In the data rows, the value 128 means zero.
Some points, each followed by its number:
[112 137 111 131 139 155 144 133 139 158 165 157 160 143 179 155 156 177
 158 172 180 180 163 137 190 182 180 165] 0
[108  98  87  92  90 108  98  88  98 101  94 100  96 113 109 109 103 135
 117 110 102 114 116 125 127 157 152 186] 1
[ 89 108 126 101 101 118  99 124 104 117  93 108 107 106 109  93  93  85
 115  96  95 110 103  95  87  94  87  54] 2
[112 122 131 127 127 129 132 125 130 139 132 127 141 134 135 133 126 130
 120 131 124 128 122 126 124 110 106  96] 3
[109 126 130 157 140 115  87  98 109 115 113 110  86 112 125 116  90 105
 128 116  88 100 128 103 129  69 121  88] 4
[165 149 176 155 174 137 198 148 178 174 164 168 124 163 157 176 174 164
 183 176 171 133 209 200 183 196 226 255] 5
[190 183 170 134 152 160 157 118 179 153 163 194 155 178 173 163 148 152
 150 148 178 180 181 184 176 167 192 203] 6
[ 56  76  24 105 142 133 107  93 130 163 155 168 147 166 105 129 102 125
 159  82 163 158 146 142 137 160 127 101] 7
[ 35 114 104 118 125 124 122 119 128 134 132 137 135 137 138 135 138 149
 146 141 148 153 154 143 149 146 135 133] 8
[ 88  23  44  12 190 137 247 101 132 155 253  64  59 119 157 122 148  72
 197   5 128  87 192  46 114  66  33   0] 9
[135 127 106 115 104 109  91 101  90 100  95  95 102  79 128 110  97  81
 128  84 125 102 107 110 112 121 110  94] 10
[155 186 188 189 182 166 135 146 163 173 160 148 141 153 173 171 149 170
 190 172 161 180 197 174 186 146 182 168] 11
[ 97  31  26  71 133  92 138 108  87  48 136 148  81 165 137  89 142 183
 145 148 140 110  56 123 131 136 147 202] 12
[152 155 156 163 170 142 149 159 169 185 158 167 164 157 188 182 170 173
 186 169 166 171 184 184 183 188 206 185] 13
[152 152 148 151 158 152 155 155 162 161 166 159 161 166 174 159 167 161
 169 177 161 172 160 172 162 153 163 146] 14
[ 83  42 109   6  57  61  52 112 141  67 108  53  89 143  63  97  30 119
  38 106 116  81 141  89  61  60  83 101] 15
[ 94 113  37 178 159  78  15 114 114 127  85 130  99 157  86 124 103  61
  30 123  93  44 115 112 156 157  83 104] 16
[164 157 144 135 138 127 125 126 125 131 122 122 124 125 127 124 121 126
 120 127 115 121 123 123 118 116 112 133] 17
[  0   5  26  67 112 112  94  94 112 129 126 128 123 137 111 120 113 122
 144 101 140 138 138 129 125 129 118 110] 18
[161 162 150 150 152 151 150 156 154 165 156 159 165 164 167 168 163 167
 166 167 168 179 176 183 187 191 207 192] 19
[ 26  58  61  67  69  75  81  78  91 100  90  96 100  95 110 101 101 111
 108 109 107 115 115 107 104  99  98  81] 20
[102 101 101  83  86  98  87  95  99  98  98  89  95  99  97  97  86 102
  88  90  89  93  97  92  85  80  84  63] 21
[130 119 110 100 123 108 117  98  99 100 112  94 105 101 119 101 106  99
 117  90  94 105 100  88 105  78  82  71] 22
[ 67  81 108 114  89 111  76  84  78  70  91 137 105 140 103 133 129 170
 134 124  91  97 123 128 114 174 112  75] 23
[  0  36  40  98 113  63  79 106 118  90  94 100 104  92  64  81 109  94
  63  86  69  65  76  79 101 105  52  39] 24
[ 76  94 107 121  93 119 108 102 106 119 103 124 120 123 126 135 133 163
 129 132 125 145 151 146 148 171 153 121] 25
[105 135 186 141  68 152 170  54  27 111 141 162 132 184 108  80 198 153
  53 104 176 123 114 226 255 142 183 249] 26
[179 155 108 143 133 127 126 115 116 125 127 108 115 122 129 115 112  99
 106 120  98  99  88  98 115  76  92 103] 27
[126 125 107 105 108 109 104 108 103 117 106 106 113 108 116 111 108 113
 119 120 126 127 125 137 137 147 170 255] 28
[173 143 140 134 135 144 131 137 139 142 129 124 122 141 150 132 135 132
 134 145 147 156 159 146 140 174 173 221] 29
[175 163 188 156 116 185 172 133 135 161 151 161 142 144 104 148 148 136
 122 144 130 128 105 155 139 115 123 137] 30
[219 163 179 167 182 164 102 225 124 102 165 185 178 171 186 193 193 125
 222 160 182 157 158 186 175 255 173 255] 31
[ 99  98 122 123 126 127 127 126 134 136 131 125 139 133 137 135 133 143
 140 143 145 154 145 150 143 144 149 129] 32
[ 85 100  90  77  76 107  98  68  79  98  93  88  97  76  84  70  93  83
  70  88  76  74  33  81  64  61  48  77] 33
[141 121 106  97  93  98  91  93  92  97  92  91  87  84  90  83  86  89
  84  84  82  86  82  83  79  75  77  62] 34
[164 114 118 101  75  71  82  95 117  67 122  95 107 114  89  70 114  91
 106 136  61  89  81 128 133 119 152 165] 35
[163 155 147 146 149 155 150 148 150 154 155 155 150 154 156 152 145 154
 147 150 148 161 153 156 153 155 145 129] 36
[177 175 139 154 167 156 190 144 117 174 165 138 153 153 101 143 135 181
 141 141 168 158 158 133 154 153 145 121] 37
[ 44  85 129  86  64 121  99 102  84  71  65 123 103  80  93  59 107 106
  79 120  92  92  97  90  63  99  64  46] 38
[144 135 127 122 141 138 132 124 131 133 143 129 139 138 149 138 147 133
 143 126 139 149 151 137 164 142 142 162] 39
[143  76 103 129  77  93 197 150 161  88 123 103 147 156  61 133 118 117
 121 102  71 130 112 135 103 137  79 141] 40
[230 113 154 133 133 161 138 145 145 126 118 127 111 160 140 101 133 102
 108 104 130 128 141 129  97 152 153 235] 41
[126 117 105  92  94  93  93  93  88  97  79  82  81  89  92  94  99  97
  97  95  96 101 104 100 102 120 131 154] 42
[126 113 104  92 101  90  86  91  90  92  92  89  91  86  95  88  90  92
  85  87  86  89  83  80  85  77  74  71] 43
[160 155 163 154 147 153 156 167 156 161 151 164 167 172 173 165 167 164
 166 170 157 145 150 153 156 148 136 137] 44
[208 192 177 173 172 173 165 168 166 166 158 162 165 162 170 162 162 163
 158 161 162 165 157 159 165 163 163 153] 45
[157 174  94 162 147 150 147 134 130 179 149 131 154 153 175 155 154 123
 143 152 131 136 134 153 167  97 131 131] 46
[169 196 163 159 138 172 186 141  95 189 196 137 167 180 116 178 172 197
 175 159 226 180 202 145 203 211 213 132] 47
[149 156 175 161 151 151 176 156 171 157 160 161 132 137 164 163 153 141
 155 147 143 114 146 145 140 129 133 111] 48
New points follow, each followed by the numbers of its three nearest points above by angle, nearest first.
[156 120 135 123 139 131 131 141 137 137 124 136 141 137 122 159 148 137
 153 152 170 160 183 183 150 187 198 255] 29 5 19
[182 159 143  98 112 140 127  73 139 112 140 155 107 127 124 117  95 103
  89  91 123 101  83 122 106  90  80  95] 27 34 22
[103  89 132  60  87 100  81 119 130 104 114  88 107 129  92 118  71 128
  78 116 130 108 139 105  80  85 105  71] 15 21 2
[202 186 193 166 177 186 185 185 165 145 154 192 175 151 180 151 174 163
 146 176 157 150 159 157 142 187 153 200] 45 44 36
[ 67 107 129 143 124 126 111 101 144 126 145 108  82  76 134 139 106 117
 151  91 116 116 156 128 145 107 132 131] 4 20 18
[172 163 161 157 125 142 132 140 116 140  93 130 146 149 146 133 130 131
 138 143 125  72 112 121 112 130 102 118] 17 30 27
[193 160 166 157 180 137 194 129 136  90 123 133 146 161  53 156 110  98
 114  48 121 111  77 106  92  78 113  39] 27 17 22
[155  97 119 110  95 124  86  97  99 104  85  91  72 103 117  75 108 115
  88 111  95 109 129 116 116 177 177 206] 1 28 42
[186 167 204 188 168 157 144 177 147 106  97 115 201 126  99 128 147  47
 106 160 124 131 106  98  31 118  80  65] 17 27 30
[184 163 145 146 143 135 132 133 126 134 126 122 134 120 121 114 115 127
 108 119 113 131 121 119 110  98 106 105] 17 27 30
[ 87  83 108 121 114 120 111 144 158 122 142 132 134 154 157 158 128 137
 139 157 163 147 153 135 163 134 156 166] 32 8 0
[176 163 146 150 144 138 135 137 137 139 136 138 129 136 138 136 126 130
 124 131 125 122 116 114 118 110  98  76] 17 27 48
[117 128 105 108 122 119 113 123 127 128 116 115 107 103 129 120 116 104
 116 117 119 134 128 141 138 161 233 255] 28 29 1
[171 162 153 150 138 138 147 145 141 142 138 131 131 136 143 138 133 139
 133 136 129 139 141 134 140 141 135 149] 45 36 11
[157  78 146 179 200  88 152 156 167 190 124 169 140 105 224 220 164 139
 187 148 115 148 195 177 193 206 212 131] 13 19 5
[178 188 173 144 147 166 158 147 152 135 138 162 137 134 152 115 150 140
 123 158 141 138 141 141 131 156 136 143] 45 36 6
[119 163 219 233 154 128 119  99 152 142 134 129  43 119 102 160 119 115
 170 137 103 103 211 172 179  89 189 170] 11 5 48
[134 149 141 130 120 168 170 152 160 152 184 136 119 100 157 147 123 116
 135 104 141 100 140 123 133 132 118 115] 48 30 9
[ 84 129 151 118 110 147 152 117 115  82 102 158 105 108 119  63 145 117
  74 132 116 112 114 115 107 115  89  59] 38 2 33
[ 67  68  95 123  96 120 112 146 110  49 107 134 112 140 100 100 137 102
 142  96 126 110 115 142 148 184 202 255] 28 1 12
[192 180 165 169 137 143 102 140 148 131 133 118 134 144 151 164  97 125
 126 162 137 120 135 101 149 111  96 164] 17 45 11
[ 94 120 105 134 128 150 149 141 151 152 151 145 149 127 154 128 166 155
 162 151 166 150 128 143 145 160 149 185] 0 13 19
[ 84  85  75  78  72  85  80  83  89  93  76  85  83  87  89  94  91  82
  90  97  98  89  95 102 114 109 136 169] 42 1 20
[ 54  39  55  67  98  48 124  89 108  91  82  92 128  68  67  65  95 156
  67 125  81 137 118 120  89  83 136  73] 20 24 21
[180 164 117 134 122 122 124 101 132 120 128 125 123 121 154 111 127  92
 116 128 123 109 105  87 106  91 121  77] 27 22 34
[155 139 122 122 117 117 109 117 111 121 114 111 120 112 131 121 121 118
 132 117 139 143 131 133 140 148 190 192] 28 29 1
[201 189 174 171 169 160 164 155 157 162 151 149 151 161 150 152 147 153
 143 148 142 149 138 143 140 142 158 170] 45 36 44
[138  74 141 116 136 132 158 118 121 105 102 122 114 127  91 132 134 109
 166  84 145 136 105 115 130 126 143 187] 28 41 12
[159 105  93  89 165 117 127 162 118 122 128 127 121 101 153 137 137 107
 111 122 128 126 142 146 129 212 149 175] 29 31 28
[135 119 105 119  94 103  94 114 105 104  97 105 111  75 122 107  95  88
 118  97 125 119 108 123 113 118 115  98] 10 34 43
[144 122 117 117 101 101  97 102 100 103 102  98 103 109 107 108 113 107
 114 117 113 119 112 117 121 147 173 255] 28 1 42
[150 127 121 115 108 128 125 121 126 129 109 121 117 119 125 122 121 117
 128 129 127 129 132 127 149 132 168 177] 28 29 1
[  0   2  47  36  44  84  73  69  71  97  89  89  93  85  85  90  88  94
  85 104  92  93  58 109  93  68  69  81] 20 24 21
[133 129 131 127 130 130 133 134 132 144 131 133 135 137 136 135 136 142
 145 139 137 143 136 138 160 158 171 207] 29 5 19
[149 134 152 135 140 131 102 141 104  91 140 141 133 171 131 134 155 132
 159 137 113 118 129 129 115 142  98 116] 31 44 23
[  7  73  73  91  98 102 103  96 107 107  94 104 104 112 116 105 110 102
 106 116 108 107 105  98 102  96 100  81] 20 24 38
[160 135 189 192 132 151 200 163 160 133 137 157  96 127  39 127 138 124
 133 126 121 125 157 131 124 125 161 163] 30 5 37
[171 163 152 142 139 137 133 135 130 136 131 125 135 133 132 130 124 131
 127 127 119 128 117 116 113 101  97  85] 17 27 30
[ 28  36  65  96  85  87 133 114 115  52 104 112 104  44  49  52 109  71
  77  27  70  97  71  72 103  73  92  36] 24 21 33
[134 116 107 102 113 106 119 111 115 123 115 101  98 109 112 114 106 116
 118 104 113 109 118 114 113 110 147 143] 42 1 43
[154 133 145 141 120 109 106 126 116 101  91  91 154 116  90 120 114  58
 105 128 112 119 106 103  78 129 122 255] 28 41 42
[  0  18  34  45  46  63  67  79  81  86  95  94  97 101 106 102 101 101
  95 108 107 101  90  99  95  89  92  68] 20 24 21
[ 96  74 101 108  80 113  95  70  85  75  75 109  88 100  91 134 113 158
 111 108  90 113 126 126 134 174 146 112] 23 1 25
[ 55  45  89  90 142  87 127 136 115  51 134 119 121  37  66  66 134  93
  93  53  63  91  50  62  77 114  49  37] 24 33 38
[133 125 125 127  95 117 137 152 149 140 147 130 123 140 136 147 143 138
 135 124 112 129 136 123 140 120 102  89] 3 9 48
[  0 112 115 125 130 142 140 145 147 151 151 146 140 140 152 155 142 147
 141 145 146 143 146 143 141 141 136 127] 8 32 0
[137 122 102 128  80 109  85 100  97 109 118 104 127 113 127 133 142 120
 113 128 120 154 136 134 146 176 200 189] 28 1 25
[200 196 181 172 175 168 163 172 165 169 162 160 159 160 163 156 157 154
 152 159 153 163 159 153 161 153 160 142] 45 36 44
[142 108 104  89 101  86  84  96  88  97  88  96  90 100 109  99 109 111
 107 103 113 106  98 106 105 102 117 165] 42 43 1
[148  83 154  47 121 116  98 138 152  98 141  69 119 142 105 120  56 128
  71  99 151 110 161  90  63  58  82  47] 15 21 2
[199 195 189 169 176 173 170 167 167 164 164 174 162 154 171 150 166 163
 147 173 158 165 162 164 156 167 161 165] 45 36 44
[161 100  87  73 203 119 148 157  94  96 139 107 120  74 155 130 141  60
 114  78  97  92 102  80  72 105  13   0] 22 9 2
[216 193 184 187 185 171 162 161 170 165 167 165 171 167 169 147 160 151
 154 172 145 150 141 152 143 125 137 125] 45 36 44
[ 72  92  89  73  89  94  82  87 119  82 111  84 120 137 106  77 133 104
 121 139 131 125  94 156 116 130 135 178] 1 20 35
[139 139 104 130 118 141 116 120 128 115 172 148 104  90 144 129 123 145
 112 121 148 124  83 110 132 119 113  96] 27 33 22
[173 148 143 138 132 134 128 132 131 140 126 137 142 145 145 139 142 145
 147 149 144 150 149 150 161 165 171 255] 29 5 19
[183 181 164 165 161 159 156 153 153 162 152 154 154 150 160 152 147 160
 152 155 155 165 159 151 153 154 158 163] 45 36 11
[189 112 155 131 158 107 124 168 112 146 119 150 115 158 154 132 162 160
 155 130 168 118 109 145 113 150 156 147] 31 44 45
[ 10  70  74  99 101 112 111 126 118 129 129 138 144 147 145 140 145 150
 153 151 147 151 145 152 148 148 136 126] 8 18 32
[170 130 130 134 136 115 125 127 133 119 121  96 124 117 127 142 107  95
 114 122  97  94 112 108 124 105  75  65] 27 22 34
[136 127 117 107 104 100 100  99  96 104  97  96  95  92  98  96  86  92
  89  89  87  91  94  90  97  99 106 153] 42 43 34
[141 133 116 127 119 125 105 129 121 128 107 120 122  96 141 134 118 111
 159 136 160 175 147 164 159 175 183 220] 29 28 39
[  0 114 122 120 111 143 147 143 155 148 159 140 130 126 155 152 133 135
 142 127 145 131 148 144 140 147 133 148] 8 32 18
[ 10  88 108 102  83  97  91  93  94  98  97  98 115 102 104 106  96 109
 104 106 105 101 110 103 104 101 110  89] 20 24 38
